128 stands for zero in the data rows.
Two rows play each game, the first against the second. How much does the first row win by? 20 is about a draw, 40 a big win and 0 a big loss. Wins can go round in a circle: one row can beat a second, the second a third and the third the first. Each row has two weighted sums of its numbers, A and B, taken from their middle values. A row wins by its A times the other's B, less its B times the other's A.
[131 123 162 138 163 130 141 166 136 150 111 141  98 134 136  93]
[138 166 173 104 120  95 150 134 147 118 113 129  85 181  90 155] -> 29
[137 143 152 128 178 121 146 182 107 100 102 177 114 147 107 113]
[164 156 143 102 147 128 134 147 150  72 138 133  93 134 119 155] -> 28
[182  66 108 171 136 156  70  49 126 143 126 156 130  88 194 153]
[ 76 156 153 129  78 109 129 208 110 184 123 103 121 107 168  93] -> 17
[ 97 162 173 116 132 106 155 211 133 138 135  95 108 125 173  79]
[199 164 141 104 116 171 128 142  99  29 204 125  69 129 138 186] -> 24
[121 120  98 146 131 117 125 162 124 128 111 128 120 141  94 116]
[155 116 149 161 122 115 119 132 109 147 148 161 115 124  93 131] -> 21
[ 78 166 116 122 114  98 118 132 143 142  93 106 159 158 113 111]
[105 152 138 154  82  89 133 174 166 148 140 148 170 129 134  96] -> 3
[154 165 215 145  91  83  94 118 123 149 187 150 119  40 179  85]
[144 112 116  75 115 158 173 105 139  92 126 134 122  79 124 191] -> 18
[116 105 155 109 134 120 114 112 126 111  97 146  72 136  77 146]
[140 106 135 140 178 172 159 115 109 114  98 176 125  95 164 145] -> 19
[118 124 142 162 145  89 105 172 103 128 139  87 121 139 104 103]
[222  93 148 112 144 197 111  47 116  97 208 194  87  74 208 210] -> 27
[106 177 174 121 122  96 139 183 136 156 161 117 175 108 117 103]
[105 118 112 115 154 124 154 152 132 150  85 106 128 159  76  99] -> 21
[115 216 173  89 199  87 129 155 113 147 123 109 100 167 140  89]
[101 138 150 158 111  79  98 143 176 176 133 117 187 131 160  78] -> 13
[142 149 133  95 134 153 134 147 121  71 138  93  98 145 103 152]
[166  98 129 138 127 167 146  98 158 116 129 154 102  90 166 163] -> 20
[116 145 141 127 120 131 144 162 133 151 144 125 130 116  95 104]
[139 199 167  91 210  68  90 167 115  96 147  99  19 213  78 130] -> 17
[146  98 115  98 122 163 115  54 106 101 155 140 144  65 183 195]
[189  97 139 136 149 167 112  94  99  87 161 164 107  86 134 193] -> 26
[100 172 152  93 161  95 152 144 161 114 129 121 145 160 116 127]
[162 144  74 149  85 177 118 120  93 101 216 150 155 107 127 165] -> 25
[162 106 128 191 135 131  77 128 106 166 191 145 141 110 116 107]
[115 116 140 136 114 140 175 127 142 127  95 118 151  93 161 133] -> 15
[ 98 166 164 118 104 112 119 134  88 156 118 108 147 111 120 109]
[136 106 132 163 137 176 137 127 137 135 123 109 107 115 120 131] -> 31
[ 91 168 128 131 163 102 118 202  97 135 147  91 188 174 140  72]
[153 114 157 172 112 129 126 133 106 118 164 124 125 122 154 135] -> 17
[ 87 152 152 123 126  85 110 144 154 161 104 135 135 142 126  78]
[145  56 111 108  77 161 116  49 181 157  91 143 108  61 184 167] -> 18
[ 80 110 108 107 134 114  89 161 132 159  77  95 128 150  85  88]
[111  99  82 125  79 105 110 144 106 156 164  55  73 180 160 124] -> 21
[105 143 141  67 135  73  46 193  71 128 138  39  64 202 152  71]
[169 112 146 122 142 129 119  91 146 136 145 132 144 127 121 169] -> 20
[ 96 117 114 149 113 100 127 135 147 152 114 121 180 134 140 104]
[143  71 131 104 205 132 118 130 130 104  92  92  51 172  68 146] -> 11
[168  93  93 142 121 179 141  75 123 106 138 193 136  77 205 179]
[107 151 129 110 171  89  95 158 163 150  86 110 120 172  91  91] -> 20
[140 131 105 126 127 171 147 103 121 132 125 125 138  82 150 162]
[ 98 192 140  92 131 124 148 121 101 134 111  99  97 137 121 113] -> 15
[170 152 143 120 150 135 114 146 122  75 198 113 104 153  78 175]
[127 150 170 136 129 110 138 153 139 118 143 111 106 147 138 109] -> 17
[125  76  97 137 120 160 145  98 126 165  95 108 115 148 101 143]
[123 109 150 160 108 102 129 111 161 142 114 120 140 124  95 141] -> 26
[112  66 106 139 116 155 146 108 110 136  72 151 152 138 129 115]
[103 106 136 116 147 100 111 144 140 123 102  99 118 146 118 124] -> 21
[127 146  71  94 147 181 139 176 107  82 159 109 110 179  99 145]
[127  83 151 144  84 118 105  80 179 149 116  88 116  63 166 142] -> 21
[ 66 168 117 102 100  96 143 151  91 151  93  75 118 186 100  98]
[101 166 130  67 144  98 139 117 125  81 101  99  82 174  89 129] -> 13
[169  63 130 153 100 145 119  38 120 143 119 132 107  65 192 163]
[141 129 128 150 140 153 125 116 119 109 141 148 142 150  83 124] -> 22
[200  88 136 132 140 198 159  74 132 123 155 177  87  55 157 185]
[109 135 110 151  90 120 131 162 151 158 125  85 157 133 192 113] -> 26
[132 189 173 114 166 112 134 178  98 102 149 136 126 140 133  96]
[145 142 174 134 159 108 115 134 150 139 152 135 122 132  84 115] -> 20
[102 160 181 143 131  83 134 156 141 154 137 149 160 106 151  80]
[135  67  54 143 110 180 139  98 131 139 136 175 153 104 187 170] -> 24
[ 61 147 151 127  68 100 132 174 103 187  99 123 158 148 143  59]
[133 144 132 171 125 130 106 206  71  93 137 123 169 169 127 102] -> 19
[ 97 124  94 125 110 149 121 134 102 136  97 100 145 161  84 120]
[ 87 132 131 129  99  77 120 166 124 156  96  85 127 131 134  82] -> 23
[180  89 130 159 160 175 140  66 108 129 113 161 129  94 154 139]
[ 87 136 156  75  81  75  81 151 111 124 116  50  62 152 139 103] -> 21
[135 151 166 147 168 131 137 147 142 134 133 143 136 110 166 124]
[154 135 126 176  95 109  86 138 103 144 183 145 160 103 142 144] -> 26
[193 109 165 138 178 164 107  89 138 105 132 143  90 107 109 157]
[173 137 169 146 116 136 128 121  95 127 158 150 105 111 141 137] -> 19
[107 147 226 102  98  65 116  99 133 160 101 127 101  82 132  96]
[ 96 140 145 169 135  98  75 165 113 130 142 103 152 141 148  96] -> 28
[101 107  45 146 151 111 108 127 106 126 115 109 124 213  61 112]
[ 76 112  62 133  68 118 152 157 142 137 101 109 187 133 155 100] -> 14
[132 152 168 138 105 104 122 132 123 157 140 105 146 135 100 111]
[105 146 124 111 120 108 137 164 140 152 108 128 171 161 133 110] -> 21
[131 114 146  85 110 157 127  90 138 123  94 114  95  85 153 152]
[185 101  91  78 132 183 141  90 149  79 184 144 146  70 145 205] -> 15
[120 123  96 162 102 131 124 157 103 157 109 158 148 136 109 101]
[126 145 140  85 130 123 179  89 147  96 116 122  94 149  77 164] -> 24
[106 145 151 162  85  98 130 160 108 195 134 104 155 110 172  71]
[ 77 172 106 165 116 105 114 131 130 135  98  93 177 164 161  95] -> 21
[ 82 161 114 116 100 115 156 153 129 160  89 140 183 159 124  62]
[ 97 174 148 115 130  88 125 165 117 119 126 121 122 149 137 105] -> 21
[149 136 109 196  77 118  87 130 116 168 178 113 207 110 164  95]
[138 122 189 111 164 121 136 102 166  97 122 147 100 102 109 154] -> 13
[ 85 143 109 110  86 105  80 139  83 165 109  60 103 136 174  77]
[162 151 118  81 167 171 171 123 115  93 166 155 109 121 138 174] -> 20
[ 96 140 152 139 116 104 100 155 134 159 103 118 131 172 114  97]
[128 180 127 113 175 147 144 153 115  89 121 147 116 156  44 123] -> 30
[129 113 129 127 149 144 126 122 135 147 101 149 146 106 144 116]
[135 135 112 178  68 103 101 140 102 160 151 119 175 128 194  93] -> 25
[ 58 161  92  97  83  93 139 159 153 149 104 100 129 177  78 107]
[179 154 191 148 169  95 101 104 132 101 163 151 114 128 132 149] -> 8
[129 135 128 150 166  89 137 146 157 131 130 126 175 145  96 114]
[120 131 101 171 173 122 107 150  94 116 111 116 120 171  93  90] -> 18
[114 111 130 146 108 110  90 140 148 143  75  79 151 146 150 109]
[149 103 132 217 137  94  78 137 117 141 160 142 172 154 125  93] -> 16
[113 160 116  81 137 128 133 133 138 132  66 117  74 172  54 137]
[141  66 123 153 151 160  60  70 135 103  93 109  64 116 112 174] -> 25
[107 117 121 145 159 110 119 167 123 137  73 137 168 199 115  96]
[133 143 168 104  96 101 164 133 123 136 145 150 100 111  77 136] -> 14
[163  95  93 145 126 151 132  82 155 126 136 132 145 132 145 151]
[120 138 101 110 153 129 152 135 145 132 101 135 124 153 107 145] -> 23
[118 108  89 115 124 133 131 137  81 125 101 114 131 151 112 108]
[109 138 172 110 139 111 125 123 147 137 118 111  94 145  99 135] -> 22
[148  81 132 141 173 160 150 130 133 113 147 148 124  94 141 170]
[133 121 133 142  62  94  72 101 135 153 141 100 130  91 131 121] -> 21
[167 124 171 136 145 153 144  78 143 121 138 150 110  69 165 168]
[134 106 104 151 118 161 144 103 128 145 115 169 139 106 175 129] -> 23
[115 146 142  91 162 114 158 130 117  92 115 160  72 132  96 142]
[133 141 133  76  90 151 144  92 119  81 165  87 142 138 137 170] -> 11
[157  80  95 156 116 166 132  75 148 101 140 158 127  51 184 179]
[147 112 154 137 108 118 121 101 152 137 143 123 115  94 122 150] -> 21
[142 121 143 171 161 126 100 158 139  79 179 167 161 134  95 108]
[193 123 188 209 141  96  88 129 139 139 174 146 148 102 184 124] -> 3
[104 132 129 105 119  85  86 140 126 137 119  73  89 159  93  96]
[152 132 116 114 174 146 142 164 134  97 165 121 131 146  95 162] -> 20
[120 138 138 143 109 107 131 149 128 183 132 145 151 111  91 139]
[135 159 158 134 127 116 109 128 120 115 145 106 137 112 142 117] -> 20
[121 132 156 146  92 114 131 145 121 147 149 139 127  92 117 121]
[ 74 124 135 131  95 114 140 135 135 140  92 105 131 159  98  98] -> 21
[168 101 129 157  45 118  70  55 140 135 154 123 110  96 119 168]
[146  61 120 143 130 162 105  75 127 120 114 127 156  94 151 158] -> 13
[ 45 125  94 165  65  95 136 226 122 205 123 101 248 155 158  33]
[ 71 166 100  85  85  82  89 189 100 126 136  27  94 193 116  86] -> 36
[116 116 136 156 103 109 101 129 161 147 116 129 137 117 144 107]
[128 105 157 139 149 130 105 120 152 121 107 119 131  98 145 149] -> 9
[119 158 131 157  96 101 112 141 112 175 127 118 175 129 136 117]
[199  97 110 177  99 136  39  68 129  98 181 120 142  78 170 162] -> 16
[103 100  96 119  84 108  89 134 161 152 105  70 118 153 198 121]
[ 89 146 118 106 106  82  81 167  86 163 135  70  84 164 179  76] -> 24
[128 136 100 127 164 124 123 148 107  99 122 100  78 152 122 150]
[139 129 145 165 144 150 120 108 128 110 125 125 151 137 121 126] -> 26
[112 112 112 106 122 156 165  92 148 159 116 143 120 114 109 157]
[140 157 194 111 146  79 121 127 151 111 128 147 116 115 131 114] -> 20
[130 117 101 163 147 109 112 154 128 132 170 112 161 143 105  96]
[ 85 125 123 118 111 117 156 133 122 152  81 128 134 175  80  95] -> 20
[ 75 122  77 108  81  69  88 200  79 182 152  33  44 244 133  89]
[179 103 100 137 165 212 172 138 106  96 170 187 134  89 151 165] -> 22
[105 106 105 106 114 115 118 106 166 110 128  97 154 132 120 164]
[111 153 151 119 130 127 141 180  70 185  91 120 139 122 155  54] -> 22
[119 166 151 156 148  75  99 138 145 125 118 176 116 143 100 130]
[149 117  84 103 136 171 154 128 151 111 111 133 122 141 127 158] -> 24
[122 125 139  88 114 135 154  58 183  89 102 136 127 109 141 155]
[140  87  65 109  91 164 130 103 156 111 133 156 143 123 138 185] -> 16
[139 185 126 127  86  91 128 130 112  91 162 102 164 126 162 117]
[109 124  64  56 131  86  82 193  82 121 165  43  70 255 146 126] -> 11
[158  97 105  82 136 214 209 120 134  96 160 182  79  79 151 195]
[171  91 145 123 144 167 132  82 154 107 124 133 126  75 163 162] -> 30
[144 151 178 137 119 135 135 131 134 126 158 159 102 128  80 125]
[129 133 102 156 146 119 124 108 110 100 107 134 129 168  55 142] -> 21
[125 143  81  99 122 156 153 124 121  90 136 138 164 148 156 153]
[114 142 121 148 122 109 104 125 110 152 137 128 160 151 125 107] -> 18
[187 121  92 163 155 222 132 102  79 110 191 151 152 104 172 171]
[120 101  88  96  95 169 131  99 141  90 157 112 160  91 173 184] -> 14
[142  79  91 123 102 172 133  85 108 139 105 134 124  98 161 155]
[226  91 137 149 144 185 136  43 116 103 143 191 105  71 176 193] -> 24
[101 124  97 127  63 140 144 124 126 170  62  86 143 102 166 107]
[111 157 148 162 104  90 131 159 123 157 146 113 176 135 133 107] -> 21
[109 127 116 120 109 121 143 115 157 152 112 124 162 140 120 111]
[138 144 113  83 158 133 138 180 130  86 110 126 110 172  81 144] -> 19
[137 119 135 106 152 147 168 132 148  89 116 130  95 138  96 125]
[142 118 118 163 130 123 127 128 161 117 160 145 160 125 140 142] -> 24
[107 171 159 138 123  95 154 119 137 125 119  88 136 146 129 110]
[157 127 155 145 149 162 145  99 125 155 140 154 130 106 161 150] -> 25
[171 130 128  89 162 193 184 114 115  98 106 183  75  95 117 175]
[104  99 117 127 156 140 110 161 133 133 128 109 149 115 136 115] -> 28
[100  95 126 177  90  84  91 137 150 141 135  83 139 130 112 115]
[176  77 120 126 121 186 143  73 131 138 127 202 105  75 125 179] -> 19
[103 147 153  87 166 123 110 149 140 149 124 118 143 114 135  76]
[ 82 108 102 129 114  88  64 173 103 160 131  75  83 194 138  70] -> 20
[141 130  80 113 165 145 132 185  84 106 141 133 119 194 115 117]
[123 137 163 128 164 106 119 135 134 140 146 139 141 105 122 112] -> 19
[102 119 153 151 154 101 110 110 151 132 124 119 137 111 106 106]
[ 94 207 164  71 153  89 135 127 131 136  86 102 109 148 109 110] -> 10
[113 105 139 128 136  91  85 119 135 129  81  89 100 160 101 117]
[ 67 150  47 130 109 100 100 165 145 167 124  54 176 195 143  73] -> 29
[155 115 174 114 198 131 157 123 149 121  94 177 102 156 102 141]
[ 73 216 108  50 113  84 169 146 159 140 108  84 127 155 138  99] -> 25
[175 153  68 169 117 152 100 130  89  96 227 133 181 162  93 163]
[ 95  81 102 124  71 120  98  38 152 155  91  98 138  92 146 139] -> 31
[156 131 128  77 131 152 143 100 150  86 163 164 116 124 111 184]
[246 106 113 181 113 145  76  68 109  72 231 159 117  68 150 187] -> 19
[109 154 136 130 150  94 106 126 130 142 121 114 159 176  99 107]
[117 144 136 160 142 123 142 155 149 154 127 163 144 156 117 106] -> 16
[117 143 183  91 137  89 159 116 125  98 115 137 118 117 127 137]
[177  56  68 117 140 190  78  63 135  98 169 132 141  99 182 193] -> 22
[ 93 112 118 159 146 123 115 179 125 147 130 122 163 123  94  91]
[ 61 136  83 137  86 122  87 221  70 202 112  63 192 150 207  40] -> 25
[100  98 117 125 112  75 121 120 143 135 126 149 126 155  84 131]
[135 144 146 138 115 144  98 155  99 133 146  97 119 149 121 119] -> 19
[145 109 144  97 162 141  97 100 165  96 136 145 124 131 101 176]
[142  59  76 148 118 188 135  94 114 128 112 151 151 104 164 150] -> 13
[ 79 136 154 146 109  72 101 158 130 176 118 133 162 151 146  47]
[159 156 128 167 151 116 111 158  92  97 189 147 135 188 128 105] -> 26
[ 70 160 136 128 110 101 120 157 121 162 138 114 169 113 118  92]
[109 151 155 146  63  77  82 124 144 163 186  95 178  84 145  81] -> 14
